rotation ticks, each row followed by its count of ticks:
The counts run from 0 to 1361.
[ 16  -4   4 -14  25  21 -14  37 -14 -25  -5  28  20   6  -8 -11  -1   1
  23  20  -9   1  10 -13   3 -39 -11  23 -48 -21  -1 -25 -13  17  -5 -42
 -11 -26  -3 -15  26   3 -18   1  14 -12   1 -30 -33  -5  22 -24  11  -1
 -17 -15   4  30  27 -21  -5 -25 -19  -3   7 -17  11   8  -8  -9  -4  20
  -4 -11]	107
[  3  24  22  -4  27  28 -36 -27   7 -10   0  -9  12 -24   9  -3 -37   9
  20   7  16  -7 -15  -5 -10 -16  23  18   3 -19 -25   1  12  13 -18 -12
  16  22  19 -13  15  19  18 -21 -14 -36  23 -10 -18   8   1   4  11   5
  40 -18 -23   9   3   2 -41  10 -16 -15  15  11  -3 -16  12   2 -26 -21
  20  19]	706
[  5 -43  11 -11  -6 -11  18  22  -1 -23   6  -5  -1   6  -8   0 -16  -3
   3  -8 -32   0   2   6 -12  10   2  33 -50  -8 -37   4  -4  25 -16 -40
 -22 -23 -14  -2  19 -18   2   5  27  -6  10  -7 -18   9  18 -28  -1  23
 -19 -10  23  11   1   6  -5 -31 -12  19   4  -4  23 -17  25   1  15   3
  17   6]	209
[ -4  20  37  -1  29  36  -5 -44   5 -10   9 -13  -7   8   3  -5 -29  11
  26   5  -7  -3 -18  -2  -6 -18  13  -8  -4 -24 -26   1   6  19 -12 -11
  28  25   5   5  17 -13  10 -31   3 -19   8 -30  -5  -2   7 -16  -3   4
  33 -15   6  17  -4   4 -32  -8 -22  11   1   7 -21 -29   3  -2 -17 -20
  29   6]	284
[ 18 -21  10  12  12   4   5  39  14   4 -17   1   3  16 -21   1  -2   4
 -25 -25  24   8  12   3   1  26 -25  20 -37 -27 -21 -33 -15 -21 -22 -30
  -1 -19 -15   7 -14  -9  -2  12  29 -10 -34  -6  20  38   5  -5   0   8
 -11   8   9  12 -24  -2   7 -27  16 -17 -21  18   4  10  13   6   1  -1
  19  18]	189
[  6  -6   0  -4  33 -17 -11 -14  26   7  27   0   2  -5   3  19  -9  -8
   0  -1 -22   5  18  -2 -33  41  14  30   3   0 -26  17 -14   4  16 -17
   7 -21 -12   7  -3  -7  16  -7  -8  -8 -30   0 -21  27   3  -9   6   1
  -5  -9   2  23 -22  15  29 -28  19   1 -20  51  -2 -32   2   7 -15   3
 -10  44]	555
[ 30 -12  14  -2 -23 -23 -12  15   4 -19  -9  -8  -6  -6   7 -12  -3 -18
 -12  -8  23   5 -17  25 -14   5   8  16  16  13 -22  -8   0 -31  26  17
   1  12  12 -15 -34  25   9  -7 -26  -3 -33  13  12  39 -24  -6 -13  15
  11  20  12 -11 -35   1   5   9  19 -15 -34  12  -8 -16   7   5  10  -1
  -2  42]	592
[  7 -27  -5 -20   7   3  10   3   3  -7 -10 -13 -11  24  18  -2   0 -20
  -5 -21 -19  31   3 -11  -7  17  32   7 -44 -11 -26 -10  -4  -3 -21 -33
 -14 -23   6   8  24  -4 -25  -5   0  -3  19  -1 -18  10  20 -32   8  26
   7 -22   7   8  15  33 -39 -16 -10  24   3   4  20 -20  31   8   2  -5
  17  -3]	1107
[ 12  -4  -3  22 -12  -3 -19 -45  25 -28  18  -8  21 -47  11  10   3  16
  28  38 -16 -23   1  21  -7  -6  21  30   8   4 -35  -9  10  -4  15  -7
   9  -4   0  -3 -31   2  20  12 -24 -17  -7  -4  -3  -1   5   6  -5  -9
  18  -9  -2   2 -31   6  22 -17   6 -10 -22  11  -7 -10 -16  19  -6 -25
  10  29]	361
[ -6 -18 -46 -32   4 -13  16 -29  13 -28  31 -18 -32   5  -2  10   3  22
   9  13  -7   5   0  20  22  -5   6   4  10  14 -35   1   6  10   7 -33
  -3 -15  12 -15  19  -7 -15   5 -39  -6 -12  20   6  -3  30  -6 -11  -3
   3 -29 -14   6 -15  -3 -20  -2   9   9  -3   9  20 -12 -11  -3  27 -15
   4 -41]	1114
[  5 -26   3 -11 -14 -19  26  22 -14 -11 -15 -12  14  14  -3   5 -13  -5
 -10 -10 -13  -7 -24   5   8 -18  -3  18 -24 -13 -45   8 -12  -6 -31 -23
  -2 -16  14 -16   9 -31 -28   8  20 -19  39   5   0  -1   4 -21 -14  49
   8 -10   8 -10 -16  24 -23 -19 -25  13  -1 -22   8 -27   3   8   8  31
   8   7]	843
[ 19  -8   8  -5 -22 -26  18   1  -2 -42  16 -35 -19  -1 -12   1  17   1
  24  23 -13 -31 -14  14   0   2 -34  16  -7  13 -17  -4  28   0   4   4
  15  12  -8   1  -5   9 -16  -8  -1 -10 -29  20   6  -3   1   8 -35  41
 -11   1   3  13 -27   3  33  17  10  -9 -11 -10 -31  10  25   7  11 -28
 -19   0]	398
[ 12 -11  -1   9  -9   9 -15  41 -12  -1 -17  37  31 -13  28 -14  -5 -14
 -29 -11  -8   9  -4   4 -13 -25  10  27 -16  11   3 -45 -28 -24  -3 -11
 -13 -13  25 -24 -15   8   6  -5 -12  -9  18   4   5  28 -11 -20  17  -2
  17   0  -7 -11   6  -3 -41 -23  15 -18 -12 -16  30  -7  -9 -21  -5  19
  23  19]	790
[ -6  26  -2  -3 -23 -22  10 -32   5 -22  27 -11  -6 -11   2   2  12   2
  32  26 -17 -18  -2  21   7 -26 -10   2  27  22 -28  -5   3 -22  22 -19
  36  14   6  -5 -18  -1 -18 -25 -24  -1   8  10   6 -21  14  21 -21  24
  24  -3  -9   5 -32  29  18   2  11  13 -19  -7 -25  10 -15   0   1 -16
 -12   2]	922
[ 21 -15   0 -32  32 -24  -9   7 -16  13  -9 -33   8  -4   0  19 -12 -23
  13 -14  28   7 -27 -10  19 -36   9   9 -18 -38   6  32  14 -11 -44  12
  20 -16  27 -16  26   5 -13  -8  11 -23  -5  -6  -3 -13  26  -6  10  33
   2  10 -18  23   6  14 -21   9 -34 -21   0  11   0  12  14  -6 -27   1
 -14   9]	953
[ -3 -24  -8 -25   6 -13  10 -12 -27 -10  31  25  10 -15  10  41  -1 -15
   5 -13 -28  -5  22   9  11  -2   8  36   1  35  -9  22  -8   8   0  -9
  20 -15   6   1   0 -24  36   5 -11  17 -12  -4  -1  33  14  13  -5  -5
   5   7   2  12  -2  -6  26 -25  30 -19   1  11  33   9 -16   0  19 -15
   8  37]	432
[  1 -23   8  -2 -11   5  39  -5 -27 -32  14  18  -7  10   4  -4  12   8
 -17   8 -61  -9   4   9  -6  -9 -14  15  -3  36 -20 -10  -6  15   8 -15
  15 -15  -6  -4  -2 -28   4 -17   3   8   4  11  10  26 -14 -18 -19  33
 -10  -6  27  -1  -6   7  17 -22  29   4  -9 -22  13 -25   3   4  22   5
  10   7]	1191
[-20 -10  30 -10   6   7  30  22   3  -7  -3  11 -11  26   5  -8  -4  -1
  -7 -23 -35 -20  15  -6  -5  14 -37  13 -33  10   8 -31 -42   2 -11 -19
  17 -13 -11  11  26 -17 -12 -12  42  -6  13 -12  30  39   8   0   7   3
   8  -4  20  17 -10  -1  20 -34  11   7  14 -19  -6  14   0   0   4  12
  13   5]	1175
[ -2  20  10 -16   3  28  -1  -7   4 -13   0  -5  -2  19  33 -11   9 -12
  -7 -19 -41 -13  23  -7   8   4   6  -7 -18  22  26 -18 -30  -9 -21   0
  14 -16  12 -13  21  -9  -8  -7   8   0  38   1  16  47   7  -2  -3  -8
   9 -36  -3 -20   7  -1  -7  -8  13   8  33 -15  -2   3   5  21  22 -36
  41  16]	350
[ 10 -16 -25 -33  15 -44  -5  -1  17   7  30 -19  -1  -9  12   1  -3 -15
  20  -5 -10  -1  -3  -6   9 -27  15  25 -19  -7   2  27   3   5   0 -20
  -5 -24  21 -11  21   7 -25   3 -14 -10 -15   9 -24 -37  39 -29   6  21
  -9 -24  -4  30  -4  29  -7  -6 -33  25 -16  17  14   1  -7 -12  -8  12
 -20  -9]	128
[  2  -6  36  11  -2 -13  -3  46 -11  -9  -4  19   1   1   1   1  -3 -15
   7  -7   1  -6   4  15 -29  25 -16  36 -14   4 -31  -9 -13  -7  18 -30
  17  -3 -26   6 -13   7  10 -21  15   5 -11  -2 -12  31 -16   6   0  35
  12  33  27  16 -14  13  18 -26  26  -5 -20   3  -6  -7  23  -8  -4  27
 -13  41]	1278
[ 20 -32   0  10  -5  -9 -12  -8  13 -26  -6 -25   0  -2   6 -10  -7 -22
  -9   7  -8  17  -4   2 -38  47  26  14 -27  -5 -36  -7  17  13  -6  -3
 -21 -15  -3   5  -3  20   1 -10 -23 -25  -5  25 -11  33  -7 -19  -1  36
   6 -18  -1   3  -4  11 -21  -9  12  -5 -13  25   9 -41  34  21  -4 -27
   5  22]	137
[ -6   3  -1 -31  10 -22  -5  10 -17 -35  31  17  -1   7  11  -5   6   3
  37  43 -22 -20 -12   4  12 -45 -15  17  13  24  11   4  -8  29  30 -16
  13 -25   3 -24  35   7  -4 -18 -32   6  13 -12 -12 -19   4 -14   7  15
   0  -5   4   6   0  -3  -1  -7  -7  16   8 -39  -2  -4 -11 -18  -4  24
 -27 -18]	1199
[ -8  -2  -7 -16  55   2  -5 -14  17  17   4   8 -18  10  -2  10 -25  -4
   5 -18  31  12  -3 -10 -11  13  -6  -2   5 -31 -31   3 -13  -5 -12 -26
  28   2  -4   6  40  -7 -10 -30  -4 -24 -11 -13  -6 -10  18  -4  15  11
  21   4 -11  35 -17  23 -24 -30  -5  -8   3  32  -2 -14  12 -14 -38  19
 -12  -6]	831
[ -1  16  47   1  25   6  -2   4 -14 -16 -16  -3   4  25  15 -22  -5 -11
  12  -2  13   1 -19 -10  -1 -25  -8  -8  12 -31  -9 -11 -27  -4   9  10
  43  -9 -10 -21  21   3 -16 -37  11 -11  29 -27   4  12 -18 -17   3  29
  12   9   8  -3 -10  14  -4 -11 -21   9   4 -23 -39 -23  -6   3 -13  37
 -19  16]	300
[ -3  -4 -18  -7 -22 -15  13 -41  10 -24  20 -13  -9 -15  24  13   7  12
   9  -7 -18 -32  -9  27  10 -11  -6  10  25  45  -5  -3  -4 -16  10  10
  11  -6  28 -16  -6   6  12   4 -22  -6 -22  30  44  11   7  17  -9  -4
  10 -15 -13  -5 -40   2  21  -2  15  -7 -13  -3  -8   7 -25   1  11 -33
   9  13]	695
[  8 -21   1 -25  14 -17  -4  47 -23 -17 -13  18  13  -3   7   7 -17   5
  -2  -4  17  11 -21  -3   7 -46  10  34  -9   1  11 -15 -17   5   9 -21
  -5 -29  22 -42  15   4  30  -3  -1  -5  -4 -17  10   2 -13 -39  21   7
 -12  19  -1   0  10  -3 -29 -10  -8 -13  -9 -21  26  -5  -7 -34  -9  36
  -2  -7]	863
[  4 -30  -3 -25  32 -33   8 -22 -16  21   6 -16  -4 -17   8  53  -8 -12
   7 -36  16  12  -7   7  14  -9   7  14   3   3   6  23  13 -17  -9   3
  31  -4  12  11  -3 -13  37  -6  -3   8 -40   6  10  14  12  -3  -1  17
   2  23  -6  20 -23  20   4  -7   9 -26 -22  34  12  17   6  -6  -8  -9
  -3  32]	957
[ -6  11  -8  -4  36   5  -3 -70  16  -5  14  -9  -7   2  15  18  11   6
  24   5  -8  12  15  -8  18 -16  18  -5  17  -7  -4   6 -16  -2   9   8
  42 -33 -19  10   9 -27  20 -23 -22  15  -4 -29  14  16  21   7   5 -16
  14 -13 -11  11 -13   6  35 -16  22  -1  -3  23 -17  -1 -21  19   1 -19
   9  26]	8
[  0 -18  -3 -40  30 -20 -14   0   9   6  25 -10 -26  -4  -2  18 -32 -11
   8 -30  33   5 -10  15   1  -1   5  25   2  15  -4  13  13   4   5 -26
   7  26  31 -10  27  14  29   1 -21  -5 -45   4   3   7  11  -9   8  -6
  10  11 -13  26 -18  13 -28   4   0   2  -7  37  22   4  18 -30 -15  -3
   0  -6]	59
[  3 -42 -25  -8  -3 -25   4  12   7 -12   9 -15  -7 -22 -15  25 -18   4
   0  -1  23 -18 -16  23   1  21 -17  40 -16  10 -41  -3  18   3  -9 -14
 -17  -5  19 -14  -5  11   6  30   0 -17 -45  39  10   6   8  -3   4  11
   5   9 -16  17 -34  -1  -7 -18  -5 -39  -3  26  19   0  14   0  -6 -21
   0   1]	63
[  6  -4  39 -22  -8  -5  30   3 -10 -19  -5 -29 -13  30  22 -19  12 -21
  23 -13 -36 -15 -26  -8   7 -28   1  10 -30  19  51  -3  -6  13   8   8
  17 -17   8 -10  35   6   4 -38   3   9  -1 -12  15  15  -7 -27 -12  30
 -12   5  11   0   5  14  -1  13  -9  13   6 -27 -15  10  15  -5  14 -22
   3   3]	1300
[ 10 -24   5   6  -7 -30  -2   8  12  12 -15 -13  10 -34  12  36  -4 -21
  19 -19  32 -14  -6  10   4  10   0  28 -16   6 -12 -17  -3 -38  -6   0
  -4 -11   3   5 -12  20  25  -3   8 -16 -29   4  31  13   4  15  12  18
  17  40 -10  15 -27  19  20  -9   6 -38 -15  24  -3  40  14  -2 -13 -26
   3  29]	608
[ -2   9   1  -4  29   9  -3 -43  11 -12   2 -16  13  -5  18   5  15  13
  38  29 -18 -12  -2 -22  18 -41  12   1  -8 -22  17 -10 -17   7  -6   4
  24 -41  -3 -11  27  -4  -9 -22   5 -23  27 -24   8 -25  15   1  21  -2
   5 -27 -15   1   3   3  15 -16 -19  -7   8 -13 -31   6 -16   6 -17 -13
   1   3]	4
[ 18 -14  16   5  -8 -22  12  17 -11 -37  -3 -10  19  -4   5  -9  -9   4
 -15  14 -31  -1 -16 -12 -18   0  10  25 -23  -8 -22   6   4  15 -11 -24
   9 -22  -6  -6 -16 -16  -6  -8  -3 -24  38   7 -18  10 -25 -22 -18  62
  10 -15  14 -19  -3  12  -9   5  -3  11 -12  -9   3 -32  29   3   2  16
   8  16]	1193
[ 11   0   1   5  -6  26  -9  24 -28 -20 -18  38  15   2  17 -15  11  -6
 -16  -2 -18   8  13  13  -2 -11  -2  13 -12  27  16 -54 -25  -2   6  -5
  -4  -7  17 -28  -9  15  17 -19 -13   2   7  -2  13  47 -19 -19   3 -21
   8  -7   9  -7  16 -22 -21 -19  32 -17   4 -26  23  -6 -14  -4  15  -7
  22  10]	789
[  7 -27  -1   1  -8 -25  -4   2 -13  -4  10   4  31 -34   5  45   6  -2
   4 -10 -27  -4  12   9  -8   4  37  52  -7  15  -7  23  -2  -1 -10  -9
  14 -19   4   6 -22 -18  36   4 -15   6  -1   9  -8  23 -10  10   6  25
  11  21   3   0  -9   8  14 -20  12 -26 -15  18  37   4   9   4   3  -9
  12  48]	433
[ 24 -19   9  -3 -19  -9  -8  57 -28 -17 -13   9  14  -2   9 -16  -7 -27
 -22  -8   3 -14  -6  18 -20  -6 -20  24 -24   6  -9 -24   6 -15 -13  -2
 -25   4  36 -31 -18  17 -27  18   9 -17  -9  40  -4  23  -3 -15 -12  19
   3 -14  -5   8  -2   5 -26   6  -7 -21   0 -15  17  -9   2  -2   1  12
  -4  18]	595
[  5   4  11 -13  -2  -4  -3 -40  -1 -22  24   0 -14  -1  13  -6   2   0
  45   7   0   8 -27  26  18 -43  20   1  21  23 -22   1   4  -9  39  -7
  31  22  13 -10  19  17  23 -28 -48  17 -18 -16   5  -6   0 -14 -11   7
  21   7   1   9  -2   7 -25  15  17  16 -19  -9   1   4 -12 -17   7 -28
  -3  -7]	585
